Here is a table of points, one per row:
[ -1 -16 -15  36  -7 -22 -34 -42 -12 -47 -15  21   4  -7 -12 -63   4   4
  -7 -12 -41 -13  31  37 -36 -60  29  19  40  36   3  33 -30 -23 -38   0
 -14 -35 -17  56  31 -20 -32 -16 -24  -1  45 -15]
[-49 -42  -1  18 -32  31  22  -9 -12   7 -51 -39  26 -38  19 -10  -3  21
 -15   2 -16  12  -9  12  19  -6  65  -8  25 -61  -3  -3  40  14 -17  37
  40  -9  10 -14   9   9 -71 -46   2   9  29  32]
[  76   27   11  -19   16   46  -20   -4  -32   47  -16  -33  -79   34
  -12   33   12   36  -20   17   32   43    0   10   14   32   28 -104
   -3  -48    7   53  -10  -11  -19  -42  -80  -34   -1   16  -26   29
   25  -32  -52  -46   32  -16]
[ 61  -9  71  40  -4  52  19   7  11 -14   3  34  26   0  10  -9 -23 -22
  27   4 -25   5  30 -40  10 -32  18   9  11 -35   5  61  -3  31  67   8
  43 -13 -37  -7  26 -38  25  48  30  -8   6  35]
[-11 -21  -3 -34 -37  60   6 -18  14  -9 -14  41 -37 -36 -14  15  37 -27
  -1  -5  -5 -14 -12  51  52 -33  43  25  16 -12 -27   1  -6   1  -1 -24
   6  49  45 -47  21 -48 -23  32 -30  16 -18 -35]
[ 38 -24  19  14  60  13  51 -12   4  -1  72 -37  14  38 -53  22  18 -36
  17 -17 -11  -3 -30 -24 -62  -8  -2  24  20   8   2 -85  45 -52 -13  24
 -42  66 -58   4 -49  47 -16 -21  15  43 -12 -21]
[  9  67 -72  42  47  -1   7 -54  41 -37  33  12 -29 -42  24  38  -2  61
  20  14 -20  17 -47  -1 -11 -48   2  12 -65   1 -39 -11  -8 -16 -12  20
  46 -34  24  19  12  -6 -26  -2 -28 -23 -16   7]
[ 25  27   7  44  -7 -35  35  91 -11 -11  70 -50 -13 -35 -34   0  19 -16
 -23 -16  55  10  30  16  40 -40 -38  17  42  34  30 -55  52  55 -20  -1
 -10   6  22  27 -41  32  17  27  14  -2   5  -7]
[-48 -59 -33  56 -54  -1  54 -37  27   5 -19  37  28  29  33  20   8  21
 -52  23  26  21 -37 -25  -1  -3  -4 -27 -13  21 -31 -10 -60  12 -33  -7
 -31  28   5   6 -22 -39  23  -1  10 -14   7  14]
[-59 -95  28  10 -12  -3 -33 -71 -21 -15   6  15 -21 -10   1  20 -29  11
 -23 -17  26 -18 -38  -9   4  -9 -30   5 -24   5  -5   3 -22  39   1   7
 -24 -42  -3  16  13  20 -13  13 -61  54 -39  12]
[-12 -12   8 -48 -34 -47  11 -18  28  18 -10  22 -12  16  48  -7  48  26
  10   7  21  16  30 -42 -36 -51   6  -4 -44   5 -32   8  13  30 -84  20
  36  -3 -39 -38  42   8 -10  -4 -19  -8   5 -35]
[ 35  35 -51 -32   5  66 -42 -37 -99  18  -8   1 -19  66  -2 -37  22  16
  -3  29   0  32  -2 -30  51  53 -78  13  36  17  20  13  -2  14  -6 -11
 -18  13 -13 -23  39  32 -22 -23  -8 -52  -4  23]
[ 42 -33  53 -16  -8   9 -12  26  38 -22 -37 -10  38 -58   1 -33  36   4
  45  51 -13 -59  13  22  11  13 -60 -18 -21   2   4  -3 -67 -18  42 -18
  30  15  19 -25  12  50  26 -31  33   1  29   9]
[-17  23  43 -15  -3  24  19 -37  20  23   8 -10 -58  16 -19 -24 -76 -56
  22 -11  46  -6  16   8 -50  26  -6 -16 -11  66   2 -87  26 -23 -20  30
  31  14  31  30  11 -20 -25  15  36 -13  19  10]
[-22   5  21  36  54  -4 -27  18  70  12 -43  24  27  -6  -5  10 -35   2
  21   5  -1 -57 -16  19   9  13  31  42   1  30 -15  74  20 -12  21  -2
 -42 -13  -2 -73  34  68  83  -1  55 -47   0  15]
[-51 -12  37 -11  31   9 -43  49  11 -41 -14  -5  31  -7 -13   3 -22  12
  21  -2 -96  14  39 -13 -15  15  -4 -70   2 -21 -45  18 -26   0   6 -29
 -15  33  22 -20  31  25   1  36  76   1 -25  30]
[-12 -45  30 -17  -4 -24  31  25 -31  -2 -13  19  24 -41 -10 -11  -2   5
  26 -11 -24  69  -4   4   0  66  40  20   1  35  22  22 -12 -43  13   8
  46  14  23 -15  16  -6  24  53 -78 -15   0  31]
[ -5  58 -61  -3 -15  14 -28 -15  30 -13 -30  -2  32  24  -9   7 -21  14
 -15 -17  12  36   1 -27 -59 -70   0  16 -60 -17  32 -23 -49  -6 -11  50
  -6 -27  38 -49  -1 -17  19  -5 -39  63  12  11]
[ 82   3 -52 -37 -10 -34  21  41  -1  49  16 -31  29   3  10  34 -38 -33
 -32 -23 -15 -40  -5  11  -3 -17   3   2  40  61  10 -33  65 -20   7 -58
  26 -32  -4  20 -67 -10  -5  -6  36  28 -62  -2]
[ 14  47   4 -23  53  12   8  16 -37  44 -24  36  21  20  41 -17 -17  24
 -19   9  19 -17 -23  24 -36  89 -92  -3  48 -86 -15  24  16  35   6 -20
 -21  13  20   3   1 -41 -22  10 -63  -3  30 -38]
[-64  49   8 -54 -13 -64 -19  37 -43 -27  46 -35  15 -14 -10  41  25 -10
   5 -15  64  -3  13  -9  28  27  34  37  17   7   9  -5 -30   4  72  13
 -14 -29 -49  52 -56 -57   2 -39  71 -15 -30 -58]
[ -32   26  -52   13  -25 -102  -27   44    7   14   41  -12  -46   47
    8  -32   39  -56   -5  -15  -31  -45   17    5   73   43   16    6
  -59  -49   63    5   49   -9   38   -2   14   23  -36   61  -37  -18
   22   -7   24   34  -14   -2]
These points spread out most along one direction. Take the direction at right angles to it along which they spread out most. Go by this last direction. For each point below, how far along it does it lie, from 0 to 99? 50 is the average, and the first point above lies past it. One standard deviation of the points above along it is 16.
[-48 -59 -33  56 -54  -1  54 -37  27   5 -19  37  28  29  33  20   8  21
 -52  23  26  21 -37 -25  -1  -3  -4 -27 -13  21 -31 -10 -60  12 -33  -7
 -31  28   5   6 -22 -39  23  -1  10 -14   7  14] 58
[ -1 -16 -15  36  -7 -22 -34 -42 -12 -47 -15  21   4  -7 -12 -63   4   4
  -7 -12 -41 -13  31  37 -36 -60  29  19  40  36   3  33 -30 -23 -38   0
 -14 -35 -17  56  31 -20 -32 -16 -24  -1  45 -15] 60
[ -5  58 -61  -3 -15  14 -28 -15  30 -13 -30  -2  32  24  -9   7 -21  14
 -15 -17  12  36   1 -27 -59 -70   0  16 -60 -17  32 -23 -49  -6 -11  50
  -6 -27  38 -49  -1 -17  19  -5 -39  63  12  11] 62
[ 42 -33  53 -16  -8   9 -12  26  38 -22 -37 -10  38 -58   1 -33  36   4
  45  51 -13 -59  13  22  11  13 -60 -18 -21   2   4  -3 -67 -18  42 -18
  30  15  19 -25  12  50  26 -31  33   1  29   9] 54
[-59 -95  28  10 -12  -3 -33 -71 -21 -15   6  15 -21 -10   1  20 -29  11
 -23 -17  26 -18 -38  -9   4  -9 -30   5 -24   5  -5   3 -22  39   1   7
 -24 -42  -3  16  13  20 -13  13 -61  54 -39  12] 57
[  9  67 -72  42  47  -1   7 -54  41 -37  33  12 -29 -42  24  38  -2  61
  20  14 -20  17 -47  -1 -11 -48   2  12 -65   1 -39 -11  -8 -16 -12  20
  46 -34  24  19  12  -6 -26  -2 -28 -23 -16   7] 62
[ 61  -9  71  40  -4  52  19   7  11 -14   3  34  26   0  10  -9 -23 -22
  27   4 -25   5  30 -40  10 -32  18   9  11 -35   5  61  -3  31  67   8
  43 -13 -37  -7  26 -38  25  48  30  -8   6  35] 56
[ 35  35 -51 -32   5  66 -42 -37 -99  18  -8   1 -19  66  -2 -37  22  16
  -3  29   0  32  -2 -30  51  53 -78  13  36  17  20  13  -2  14  -6 -11
 -18  13 -13 -23  39  32 -22 -23  -8 -52  -4  23] 12
